In the rows, 128 means zero.
One turn moves each row of this set onto another row. After a few examples, where does it send each row asked below?
j_379: [146 130 123 142 123 147 145 130 127 136 126 121 115 117 115  99 149 132
 113 100 122 157 102 101 144 119 137  85]
j_669: [126 130 113 148 131 107 147 126 133 131 125 143  98 102 151  96 146 145
  99  88 128 138 100 112 123 133 123  99]
j_477: [131 129 117 114 132 104  94 132 151 135 121 149 105 105 148  83 149 139
 103  84 125 147 121 141 121 145 108  99]
j_704: [129 136 128  91 126 131  92 142 160 118 120 143 135 110 133  96 145 132
 106  86 128 160 128 131 132 140 129  96]
j_677: [138 126 110 150 130 106 135 126 139 136 114 141  92 107 155  84 151 146
 103  95 128 144 108 122 119 128 116  98]
j_434: [149 118 122 106  99 126 135 111 113 152 133 142 133  98 141  90 128 126
 117 127  94 145 138 139 156 120 165 125]
j_332: [137 100 130  96 119 111 120 113 118 127 115 151 149  95 157 111 126 141
 127 136 101 147 129 137 139 132 142 129]
j_443: [142 107 121 111 124  91 135 104 111 141 123 151 127 103 149 107 129 140
 121 128  97 137 123 155 148 139 149 135]
j_498: [140 115 110 113 125  90 146 102 120 138 131 156 133  95 150 109 132 139
 124 136 106 140 131 148 145 137 153 124]
j_296: [137 101 119 103 124 104 124 108 127 138 122 157 140  91 154 108 127 142
 125 140 101 147 143 140 138 133 143 126]
j_404: [142 101 130 100 128 102 120 111 119 138 118 152 142 101 149 108 128 139
 125 131 100 143 135 149 148 139 146 135]
j_436: [143 143 114 143 127 140 162 130 136 132 124 122 119 108 126  99 140 135
 104  92 119 141 101 106 134 119 142  91]
j_457: [130 122 119 123 142  92 103 131 137 121 127 154 116 108 151  90 152 132
 112  82 124 153 126 133 118 149 105 100]
j_491: [136 113 122 109 124  85 137 105 117 130 124 152 144  99 152 111 130 143
 127 130 100 136 120 144 140 138 145 131]
j_722: [151 144 114 147 126 142 161 133 122 138 122 122 114 119 127  94 141 126
 115  93 109 152 106 114 132 116 134  96]
j_728: [157 106 129 109 107 119 139 106 110 140 124 134 136 103 143  93 132 129
 117 128  90 144 128 137 156 115 165 132]
j_259: [133 128 120 153 121 104 139 120 132 137 132 135  95 117 139  93 159 145
 106  91 120 150 101 105 134 129 119  98]
j_425: [151 142 122 120 138 153 129 134 146 129 116 126 145 111 107  94 145 131
 119  89 120 151 123 119 137 122 152  87]
j_819: [143 104 127  96 108 128 120 112 123 144 124 149 139  92 148  97 126 134
 120 136  93 150 146 135 147 122 151 126]
j_865: [137 129 128  94 137 130  92 138 148 115 118 144 141 114 131  91 149 123
 117  85 114 166 137 131 124 135 123  97]
j_298: [150 113 118 115 111 101 147 104 108 142 124 140 124 105 146  98 132 133
 116 124  91 136 119 147 152 124 160 134]
j_383: [139 147 106 145 117 149 153 126 129 147 120 120 114 111 133  98 149 141
 110  94 121 156 105 117 132 109 146  97]
j_338: [138 140 126  99 136 135  88 138 156 131 123 140 139 109 119  87 145 129
 111  83 121 152 130 138 131 141 132  91]
j_820: [151 137 111 153 133 137 156 125 135 133 112 127 116 110 130  90 150 140
 114  96 126 146 109 108 128 114 144  90]
j_283: [141 133 130 108 135 159 114 141 139 127 123 123 138 111 113 103 143 133
 125  98 120 166 111 121 141 128 144  82]
j_439: [121 131 124 123 130  89 103 128 147 128 133 146 106 111 147  93 159 150
 111  83 116 156 108 131 125 138 116 102]
j_868: [138 130 110 155 135 101 146 129 121 135 129 140  99 110 149  91 149 135
 110  87 121 144 108 124 122 139 113 101]
j_315: [152 143 122 111 127 160 126 139 139 124 115 124 140 119 115  94 143 121
 120  90 105 162 125 120 134 116 143  94]
j_575: [125 125 121  96 136 130  88 126 157 125 128 138 149 104 127  98 155 133
 108  89 127 161 132 125 129 133 129  94]
j_536: [148 104 134  95 100 131 120 115 110 138 118 140 144 101 150  98 125 129
 117 135  97 146 129 132 149 123 149 128]
j_660: [128 137 105 153 126 108 141 125 127 151 132 133 100 105 153  99 149 145
 105  94 136 149 101 131 128 134 121  99]
j_221: [151 119 129 106  91 119 138 109 104 145 129 137 135 105 141  93 130 123
 112 124  96 137 121 136 158 125 155 128]
j_776: [138 141 116 110 122 163 120 126 147 131 118 125 145 111 117  99 152 133
 115  92 115 163 124 113 133 109 150  93]
j_930: [144 125 114 118 109 102 152 106 110 147 138 147 129  98 141  96 132 130
 120 127 102 139 128 147 153 130 166 125]
j_3: [143 148 123 108 124 157 128 141 152 125 122 123 140 113 115  99 136 126
 108  90 118 154 119 119 141 120 148  91]
j_524: [151  99 137 100 118 120 121 112 118 138 121 141 148 101 145 101 127 133
 121 132  95 146 138 135 154 125 154 132]
j_459: [143 125 120 113 105  89 148 102 106 140 133 144 135 107 140 103 135 132
 118 123  98 129 114 145 152 135 154 130]
j_161: [125 135 129  98 139 124  87 139 151 119 128 139 131 108 131  97 149 142
 123  87 116 168 113 140 128 138 130  91]
j_47: [117 126 122 115 131 101 105 133 147 124 123 156 109 103 156  95 150 142
 101  83 135 149 118 128 122 145 115 103]
j_466: [120 123 114 124 139  96 101 126 145 137 135 144 121 100 150 101 154 141
 104  91 140 151 120 135 126 149 109  98]

j_477 moves to j_425
j_536 moves to j_459
Now these:
j_436 moves to j_47
j_443 moves to j_524
j_575 moves to j_383
j_819 moves to j_930
j_283 moves to j_259
j_315 moves to j_868

One turn moves each row of this set onto another row. After a few examples, where does it send each row asked below?
j_94: [117 153 125 134 144  98 127 123 127  92 122 142 129 120]
j_239: [105 136 132 121 145  87 125 123 112 108 116 159 121 140]
j_319: [124 122 119 131 127 120  96 126 111 107 121 106 129 139]
j_703: [106 100 120 146 143 108 126 110 133 113  97 136 124 130]
j_991: [125 139 133 137 138 121 105 130 101 113 125 120  81 119]
j_50: [108 116 125 117 131 114 141 112 133 115 106 141 149 127]
j_186: [102 135 149 115 126 118 143 134 111 110 110 102 122 107]
j_422: [126 107 130 110 108  86 120 124 105 128 117 131 111 126]
j_290: [121 140 116 119 148  93 140 144 118 105 105 150 108 120]
j_694: [115 108 112 134 120 103 118 136 115 113 135 161 102 104]
j_41: [ 96 130 148 118 122 115 142 143 108 109 108 105 120 110]
j_403: [112 122 109 135 133 125 114 106 112 109 121  92 111 117]
j_139: [113 124 152 116 139 119 155 136  89 112 125 133 118 107]
j_794: [126 131 122 135 108 108 127 156 128 127 117 136 114 134]
j_225: [100 102 126 147 118 132 118 114 109 113 130 109 122 136]
j_996: [111 110 121 117 131 113 143 106 124 115 104 136 148 126]
j_825: [ 96 134 119 135 152 145 139 115 100  98 121 137 115 106]
j_860: [101 120 109 117 125 138 153 116 119  95 123 141 100 112]
j_693: [114 146 132 149 144 105 127 123 102 128 103 114  96 132]
j_629: [132 113 109 130 134 127 115 122 120 121 132 164 104 130]
j_66: [113 139 122 140 123 141 146 104 111 117 131 141  99 106]
j_770: [127  97 112 125 127 127 123 125 106 134 138 142 114 101]
j_410: [101 124 146 123 130  98 127 103  86 105 104 129 124 112]
j_192: [131 114 101 135 131 127 126 123 120 120 132 161 102 130]
j_683: [122 119 104 132 139 117 114  93  89 117 114 142 111 112]
j_194: [119 139 134 139 139 116 105 127  93 114 125 127  82 114]
j_908: [116 116 148 110 131 145 112 117 122 123 119 124 123 127]
j_293: [102 123 110 141 138 109 139 133  87 109 137 114  92 133]
j_357: [119 143 113 121 151  87 140 138 112 110 108 146 107 116]
j_841: [100 123 125 103 105 112 123 142  99 127 119 134  96 129]
j_879: [114 127 122 145 131 141 141 148 130  93 113 125 115 121]
j_143: [ 89 103 103 127 134  92 143 132 114 112 124 135 125 123]
j_927: [124 105 128 112 112  84 126 130 103 125 116 126 109 133]
j_750: [113 151 117 144 147 114 109 138 114 137 124 131 103 118]
j_368: [ 91 133 112 142 150 141 140 117 105 102 125 137 112 107]
j_974: [110 127 127 119 127 133 156 134  87 108 117 110 127 125]
j_904: [103 110 125 148 112 136 119 119 113 116 131 106 120 132]
j_37: [120 101 140 130 137 112 142 119 133  98 109 119 129 138]
j_102: [114 102 136  98 121 110 120 141 103 118  95 137 114 121]
j_209: [132 144 138 109 142 119 127 117 131 120 121 145 103 106]

j_904 moves to j_186
j_825 moves to j_225
Now these:
j_293 moves to j_879
j_694 moves to j_750
j_139 moves to j_703

